In the data rows, 128 means zero.
Each row of this table is followed by its label. One hidden rule gives the labels. It looks at one to three of the table's principal directions, none of them among the few with the most spread.
[134 107 111 142 123 119 118  85 125 141 109 137 157 112 101  81 143  95
 123 156  86 149 104 127 109 166 123 132  89 148  80 132 144 152 157 109
 103 108 133 126 137 117 132 166  82 140 104 148 131 129 176 108  85 142
 160 148 127 120 134] o
[ 93 135 133 164 134  99 120 125 106 138 108 129  85 134 131 101 147  81
 126 153 108 121 153 159 134 117 167 145  99 122 103 110 145 133 121 129
 116 107 127 144 126 158 133 138  78 122 102 134  98 136 147 142  91 151
 124 119 111 151 102] g
[ 66 139 148  77 134 112 128 100 166 136 119 182  90 118 125 135 115 120
 117 151  89 186 180 156  78 102  97 165 137 157  81  75 118 158  93  89
 121 136  92  82  76 173 113 148  64 114 151  95  89 141 168 146  94 153
 126 180 162 143  45] o
[ 89 126 176  82 148 100 146 102 116 125 129 163 127 116 154 112  92 131
 131 132  98 181 119 135 106 138 132 169 145 132  90 118 100 152  98  89
 100 114  95  76 118 167  92 141 121 123 130 123 112 132 184 136 102 142
 154 155 153 173  63] i
[ 68 206 195 149 135 121 148 163 120 110 188 118  22 148 185 183  97 145
 109  94 161 128 233 185 182  48 173 155 184  99 174 121  99  51  60 157
 155 146  92 157 151 183 119  90 163  76 167  93  63 137  80 195 170 162
  80  79 120 141  59] o
[122 106 116 184 165 153  85 146  84 104  56  98  98 122 162 113 118  33
  72 177  94 179 131 158 124 120 138 137  64 160  93 144 110 171  79  56
 130 126 103 126  99  91 131 105  71 101  92 144 191 116 209  57  88 159
 168 186  89 193  97] o
[130 122 143 137 127 117 165 129 146  85 125 143  96 105 141 127  45 140
  86 188  61 187 182 110 114 103 159 152 164 120 110 151 106 148 125 130
 173 165  79 131 140 191 100 125 144 107 138 102 117 122 166 155 131 178
 197 166 139 153  58] w
[ 94 165 144 137 117  89 137 112  98 135 133 155  82 147 151 151 123 164
 143 110 158 143 137 107 141 148 192 173 162  58 131 109 141  95 137 168
  98  98 150 128 131 190 113 111 168 153 103 116  72 160  98 176 113 128
  94  98 103 160 110] o
[140 164 120 144 111 164 112 157 135 117 108 121 121 122 138 121 137 103
  76 128 155 143 155 178 140  85  70  93  85 148 102 142 103 143 110 123
 156 178 109 137  78  83 157 106 121 122 150 118 133  93 133  75 101  80
 163 155 104 116 137] o
[161  87 111 123 133 122 110 121 115 141 112 119 176 140 118  72 161  84
 157 107 138  76  92 152 127 141 123  86  65 171 135 135 148 145 151 112
 107 120 152 140 133  95 151 161  92 125 102 171 151 123 129 104 128 119
 127 117 144 122 192] k
[116 172 141 100 113 101 166 127 141  93 162 157 106 123 165 127  68 163
 114 119 159 158 157 119 137 131 168 121 190 106  74 134 141 126 141 149
 142 147 129 129 162 185 105 146 158 136 147 113  50 134  78 186 140 152
 143 111 132 134  99] e
[116  67 116 181 158 148 146  75 127  93  28 135 122  89 142  89 123  97
  79 189  52 235  34 116  93 179  99 138 107 169  42 205 112 191 151  73
 112 148  95 121  81 114 152 129 120 164  77 135 182  94 218  80  46 149
 230 216 110 126 124] e
[ 78 180 127 136 118 132 123 134 147 162 150 128  98 135 101 139 169 133
 126 117 159 105 174 151 154 117 116 140 141  98 134  74 132  89 133 164
 125  94 146 140 115 132 138 108 124 153 170 105  71 140  88 142 110  90
  92 103 107 110 111] e
[152 102 140 115 137 141 146 128 167 108 149 132 119 137 147 126  76 159
  94 125 102 161 167 157 117  92 111 105 167 183 124 160 105 118 108 131
 169 176  83 118 142 134 123 137 165  62 127 115 109 109 119 150 142 177
 138 152 163 109 101] v
[154  63 105 118 135 138 120 116 133 146 120 109 158 145 107 108 132 124
 166 102 122  78  88 119 116 146 153  92 111 174 161 131 161 124 148 118
 123  98 148 148 169  92 149 174 109 101  99 147 167 147 105 135 167 178
  87 119 153 101 183] e
[171 121 102 159 104 138 112 158 120 119 128 102 151 132 140 152 169 138
 156 104 166  77  79  99 136 138 103 110 106  97 179 164 127 126 134 156
 150 133 149 145 128  94 138  93 153 139 110 143 179 106 113 110 129  76
 119  91 104 112 174] k
[167  65  74 181 129 118  91 165  40 127  84  79 145 131 106 142 160  65
 192 133 129  12  74  83 145 132 213 105  49 126 217 149 165 150 147 128
 106 115 160 186 168  76 161 154  67 109  47 166 242 165 143 113 185 176
  88  83 111 142 217] o
[ 97 115 141 107 124  85 145 108  86 141 135 153 106 136 132 149 107 140
 178 106 121 102 111 106 122 135 199 162 135 116 147 126 142 133 114 136
  94 114 118 141 167 175 124 174 102 111  91 125 117 166 146 183 151 188
 105 104 151 142 110] o
[116 159 137  94 104  94 133 131 122 163 144 154 136 132 102 151 151 160
 150 113 147 113 120 123 106 115 132 141 126 116 114  98 144 127 136 154
 101 137 152  99 108 131 127 144 118 137 111 124 116 132 115 147 127 107
  83 115 139 113 143] v
[115 151 127 135  70 137 166 101 128 126 133 168 105  91  95 158 117 203
 167 138 115 111 100  66 109 122 142 159 146  60 160 154 131 130 179 187
 132 162 138 142 123 157 153 149 128 172 148  71 163 130 134 179 133 123
 145 126 114  75 136] o
[138 114 131 164 147 146 103 127  97 131  91 113 111 151 163  97 157  72
  95 117 133 147 118 199 144 118 107 103  75 177  95 156 121 134  86  93
 117 141 106 147 108  97 163 131 105  99  89 152 122 109 152  80  87 136
 145 143 114 135 143] v
[108  60 136 146 187  82 145 105 150 112 119 101 137 112 140  90  84  44
  65 149  37 179 147 182 128 146 161 114 130 245  78 136 109 129 117  60
 129  84  64 159 208 125 107 178 114  63  84 174  76 149 185 121 119 236
 169 153 181 136  77] v
[159 132 101 156 130 139 120 162 143 116 148  80 152 139 130 143 163 125
 135  93 182  70 109 119 170 137 120  85 131 120 172 147 140  94 152 153
 148 121 161 169 151  91 136  93 171 146 133 157 139 118  60 121 168  89
  97  75 117 101 192] v
[158 108 117 155 143 133 125 154 146 110 127  89 140 129 123 136 134 117
 127 165 103 126 135  94 136 134 129 132 136 113 158 138 140 125 129 119
 159 120 134 140 132 133 109  87 143 139 127 141 170 122 126 113 156 127
 131 121 124 143 136] g
[146 131 111 136 139 135 153 178 127  82 130 100 117 113 149 162  57 128
  59 150 123 155 173 113 165 112 153 106 180 126 114 143 100 130 107 133
 178 148  84 159 166 135 106 105 179 105 137 122 100 135 111 118 162 156
 172 133 128 149  95] o
[181 102  81 125 131 184  80 178 135 153 120  81 177 160 102  59 153  67
 103 114 167  56 189 194 176  98  84  41  57 179 149  96 130 125 119 124
 160 116 133 157 118  50 162 127  98  94 154 148 130 122  88  52 134  93
 124 128 122 135 182] g
[131 163 113 103  82 127 105 138 111 154 131 155 129 136 101 161 171 165
 180 113 164  84 114 104 108 112 108 146 109  74 154 100 141 138 129 161
 118 141 153 100  79 120 138 121 107 147 122 101 155 134 121 132 121  78
  75 107 116 117 148] v
[105 147 130 117 114  83 169 105 129 123 126 159 134 114 135 146  94 170
 111 134 114 201 100  84 122 175 153 183 169  91  79 149 114 134 144 144
 118 110 111 118 133 173 100 116 185 168  91 116  95 136 162 143  90 127
 167 141 128 148  89] e
[146 116  90 138 137 189  71 113 136 155  74 132 123 162 145  83 179 103
  95  98 190 134 108 179 125 140  80  75  73 153  78 108 153 129 132 103
 104 124 180 111  59  74 167 124  90 151 124 141 127 105  83  73  77  82
  96 171  92 128 187] o
[156 139 132 136 114 136 151 164 100  63 125 131  87 133 188 180  73 197
 160 135 170 132 121  36 138 127 190 153 191  22 189 168 134 124 130 165
 159 160 152 122 117 194 102  62 198 157 128 101 184 131  77 174 183 124
 124 107  96 181 134] o
[144 100 116 167 162 124 121 144 128 119 106  85 153 145 169 125 158  67
  85  49 176 115  85 199 174 126 110  71  70 220 145 191 100  98 124  96
 117 141 115 191 136  59 167 114 168 115  75 189 135 105 118  79 137 113
 132 122 143 108 203] o
[106 114 147  98 136  88 135 131 130 113 136 157 105 131 145 132 119 140
 179 144 105 118 135 114  90 121 150 164 161 106 147  99 126 143 117 129
 133 112 127  79 119 182  94 122 115 111 121 116 126 138 139 178 120 146
 101 114 149 162  74] g
[134 121 123 123 138 138 115 117 145 156 161  95 164 133  85 155 175  97
 151  99 125  81 126 137 141 144  99 113 115 169 185 100 138  95 126 111
 116  92 134 177 178  88 150 149 118 124 164 155 118 155 116 110 181 125
 106  93 154  73 164] o
[ 86 194 160  64 104 128 153 145 120 131 147 162 136 103 106 114  69 136
 112 142 127 149 192 144 145  90 115 156 128 100 104  95  83 160 106 127
 140 143  77 111 102 152 112 131 124 141 200  80  98 134 174 112 124  93
 191 154 136 164  59] e
[133 141 145  94 109  97 116 154  97 136 135 144 132 130 116 165 138 153
 188 132 145  79 134  84 109 110 152 140 132  76 185  82 144 144 131 148
 111 130 148 102 112 150 111 127 130 133 134 118 141 162 107 148 166 105
  83  94 130 150 141] v
[128 236 133 103  59 160 143 146 164 151 174 152 138 129  96 151 136 207
 111  79 216 110 161 143 154  80  63 111 129  79 134 134 108 102 154 210
 154 194 142 136  78 108 155  97 189 170 204  83  93  89  71 128 131  12
 134 118 103  71 157] e
[150 175 127 125 106 143 132 154 121 129 167 129 102 165 154 157 108 185
 109  95 194 128 171 134 158 111 138 117 175  88 129 132 128  89 104 190
 152 151 137 131 141 145 127  98 192 106 139 114  69 120  57 153 139 110
 105  97 104 128 124] v
[ 65 154 136 168 140 124 148  51 214 138 116 153  99 108 128 119 189 145
  76 114 111 211  78 163 113 176  54 153 161 134  49 138 112  87 175 128
 109 100 138 121  85 141 132  99 163 204 139 128  55  89 127 136  31  71
 139 156 121  63 104] w
[118 116 112 130 121 101 134 133  86 117 100 145 104 127 137 131  87 129
 133 160 107 143 125  94 115 132 192 162 128  97 102 137 135 166 114 136
 127 129 115 117 130 167 109 136 102 115  76 119 146 141 168 148 112 173
 141 142 119 180  89] v
[114 125  98 130 106 129 138 115 175 165 152 127 139 121  80 136 152 158
 104 101 120 118 137 155 130 129  93 105 149 168 114 114 118  88 155 172
 141 106 115 141 152  81 151 153 146 103 115 112  80 135 103 139  98 137
  94 118 146  49 131] e
[121 143 119  95  93 112 146 101 158 144 154 153 152 116  78 180 131 202
 174 115 127 119 103  54 100 149 122 167 160  81 172 120 135 119 168 171
 122 127 144 119 124 149 116 123 164 165 140 106 146 145 122 165 157 100
 104 116 146  93 137] o
[124 131 121 141 132 133 141 147 105 114 139 105 119 124 120 160 114 132
 137 123 132 100 134 104 159 116 160 141 139 104 175 146 115 110 120 148
 136 135 122 155 147 133 127 106 139 124 126 130 165 135 126 140 173 138
 122 105 130 135 133] o
[120 154 145 123 110 104 140 133  91 142 119 143 136 124 136 129 143 133
 149 112 161 112  98 113 144 140 151 138 105  88 127 127 138 137 141 136
  95 123 147 143 119 145 137 135 133 178 123 130 118 136 126 123 125  90
 141 111 111 143 158] v
[112 194 132 121 107 128 136 116 143 118 156 152 111 120 109 188 109 182
 126 142 149 162 153  80 112 129 121 166 178  76 134 121 126 123 146 171
 131 165 142 114 116 158 113  98 176 156 177 101 100 129 111 160 145  92
 138 130 107 114 104] o
[ 93 106 126 180 153 107 128  97 121 128 108 106 112 111 115 131 147  81
 124 156  75 146 104 118 129 158 156 158 114 145 121 144 138 128 135 103
 106  95 117 163 158 133 129 138  99 135  98 149 138 143 176 131 117 173
 141 128 124 122 113] e
[148  87 106 133 119 115 145 153 117 121 136 105 139 127 113 113  99 119
 149 124 111  61 139 116 149 114 180 107 120 131 174 140 129 125 139 156
 158 112 115 170 183 131 130 150 119  93 106 135 150 144 123 150 165 171
 128  98 148 130 136] k
Here are more rows. What is the label of each one?
[ 85 131 149  86 144 135 101  88 122 193 120 162 109 164 114 103 145 130
 126 107 135 154 158 178 112 125 122 147 113 154  90  64 141 115  96 109
  74  97 135  84  89 135 135 157  84 110 126 119  82 149 129 126  94 141
  76 162 138 149 107] o
[182 116 113 157 130 153 129 149 134  95 108 104 158 117 154 121 131 122
  96 147 136 157  89 113 133 142  90  99 117 135 106 187 124 150 135 112
 152 168 131 132 112  98 133  98 159 152 119 145 170  86 133  81 119  96
 180 147 107 125 165] v
[135 160 112 141 129 152 114 164 110 112 147  94 131 128 118 159 124  99
 114 132 147 110 167 131 161 108 117 126 119 124 157 132 109 123  97 133
 152 145 114 156 141 101 132  97 128 110 158 134 145 126 134 102 162 113
 144 111 115 134 121] o
[131 102 127 124 133  86 141 133 114 133 117 129 138 132 138 145 124 147
 153 120 131 118  84  86 119 158 178 139 146 108 140 126 146 130 148 134
 110  95 148 126 149 147 110 131 157 145  83 141 131 149 115 147 139 140
 104 110 132 146 145] o
[108  91 122 111 146  94 133 125 152 137 118 121 168  94  83 103 117  43
 100 169  40 145 160 167 103 128 106 124  91 225 105  91 103 165 123  71
 137  93  71 144 163  98 127 179  75  88 132 144 107 152 213  88 110 172
 185 161 174 117  81] e
[126  61 103 143 170 126 109 174  91 104 131  67 104 147 114 127  79  61
 157 158  83  53 196 128 147  97 218 114 135 166 209 104 131 129  86 126
 168  84  95 161 212 121 116 139  87  11 108 147 166 178 131 156 201 245
  93  91 149 173  88] e
[ 96 142 140 128 112 102 138  93 122 142 121 167 106 125 136 155 173 175
 182 118 143 134  59  86  98 171 132 168 158  74 122 119 154 126 156 144
  88 105 167 104 110 162 131 131 137 188 115 108 111 139 116 167  93 106
  97 109 109 108 133] e
[ 88 179 126 117 121 134 121 149 113 139 143 135  86 135 119 178 115 154
 121 130 157 130 179 115 145 101 146 160 157  80 132  94 122 117  97 156
 128 135 123 117 108 149 115 101 126 126 148  95 109 144 112 148 140 123
  94 123 110 152  86] o
[184  81 107 171 119 125 105 139 123 143 120 105 127 164 155 112 191 137
 177  94 161  51  74 119 134 146 157  91 107 106 177 141 183  91 156 148
 128  95 195 152 145 119 147 129 127 140  71 153 156 126  58 145 135 129
  49  75 110 110 214] k
[130 170 104 131  98 119 147 153 137 122 195 106 124 136  86 202 141 200
 199  97 186  30 137  49 162 133 175 133 203  43 236 113 155  68 181 227
 148 116 181 170 185 145 125  97 199 155 166 113 118 161  23 207 220 105
  56  28 119  80 169] e
[131  89 131 150 170 107 145 133 140  90 105 105 137 109 150 119  80  92
  72 167  70 194 116 133 118 141 140 127 145 185  82 169 103 155 120  84
 148 133  82 125 153 122 100 122 156  99  93 152 133 113 179 108 117 177
 184 165 143 151  90] e
[ 80 190 150 132 124 115 143 133 116 114 123 144  88 107 137 155 103 130
  84 164 114 198 158 129 130 117 126 175 155  91  70 120 100 144  98 128
 132 140  93 110 101 160 105  98 138 141 143 103  92 123 167 123  91 113
 167 148 106 156  53] o
[159  77 102 135 141 128 157 121 123 104 114 109 174 111 135 114  86 121
  95 128  99 167  82 108 139 168 135 119 130 172 101 196 104 142 133 112
 138 129  95 147 167 103 126 136 159 115  77 155 164 117 172 101 125 164
 190 152 149 130 138] v
[127  95  95  32 118 122 124 146 109 163 144 155 141 174 103 138  78 187
 201  79 180  45 153  80 131 123 204 132 156  88 191  63 152 126 123 166
 121  89 153 104 139 164 106 150 121 106 120 105 134 185  69 181 196 157
  40 109 165 181 131] o
[114 132 142 132 142 126 105 125 125 135 122 131  92 152 147 121 129 126
 121 133 133 143 168 145 124 116 145 134 136 117 122  94 141 114 109 126
 119 112 137 105 108 151 113 114 122 107 124 126 102 141 103 140 118 140
  87 130 117 162 107] v
[131 151 114 129 127 167 165 148 165  65 158 118 103 115 156 144  34 160
  71 129 144 167 182 120 152 101 130 114 189 126 117 180  89 119 116 158
 198 181  94 143 153 147 112  92 177  98 175 107 125  96 104 158 159 147
 183 148 129 130  78] v
[ 94 133 145 169 126  86 129 143  85 132 109 106 125  87  95 173 149  74
 150 180  59 117 109  97 116 130 152 179  94 116 169 119 114 158 119 106
 118  97  96 162 158 118 128 134 100 131 117 127 165 158 221 106 129 144
 164 113 114 129  96] e
[ 48  98 164 122 177  93 118  84  96 130  83 162  73 124 158 124 144  76
 164 130  95 146 100 152  96 136 168 173 113 156 121  97 132 147 109  59
  60  96 124 104 105 166 128 161  55 131 101 131 129 161 177 156 106 185
  99 150 146 166  91] o
[161 107 109 144 135 191  89 139  95 149 102 100 155 139 113  71 140  78
 113 136 140 101 149 161 159 123 111  87  60 153 140 120 132 134 122 104
 120 120 139 145 118  66 166 142  85 120 149 134 167 130 134  59 126 120
 149 151 100 143 175] o
[156  33 135 119 179 169 106 120 109 121 103 106 131 178 179  32 102  94
 162  93 137  91 124 173 153 135 169  80 107 179 170 140 142 114 112  79
 125  83 133 129 148 118 142 151 115  78 108 146 163 142  97 125 152 196
  98 132 144 180 162] e
[ 87 109 157 133 177  70 143 148  77 119 129 101 108 139 158 139  98  77
 139 124 107 121 139 133 167 141 223 162 148 132 153 112 120 111  92  93
 106  61  99 159 191 166  97 128 141 106  90 154 101 178 150 144 163 195
 116  91 146 194  88] e
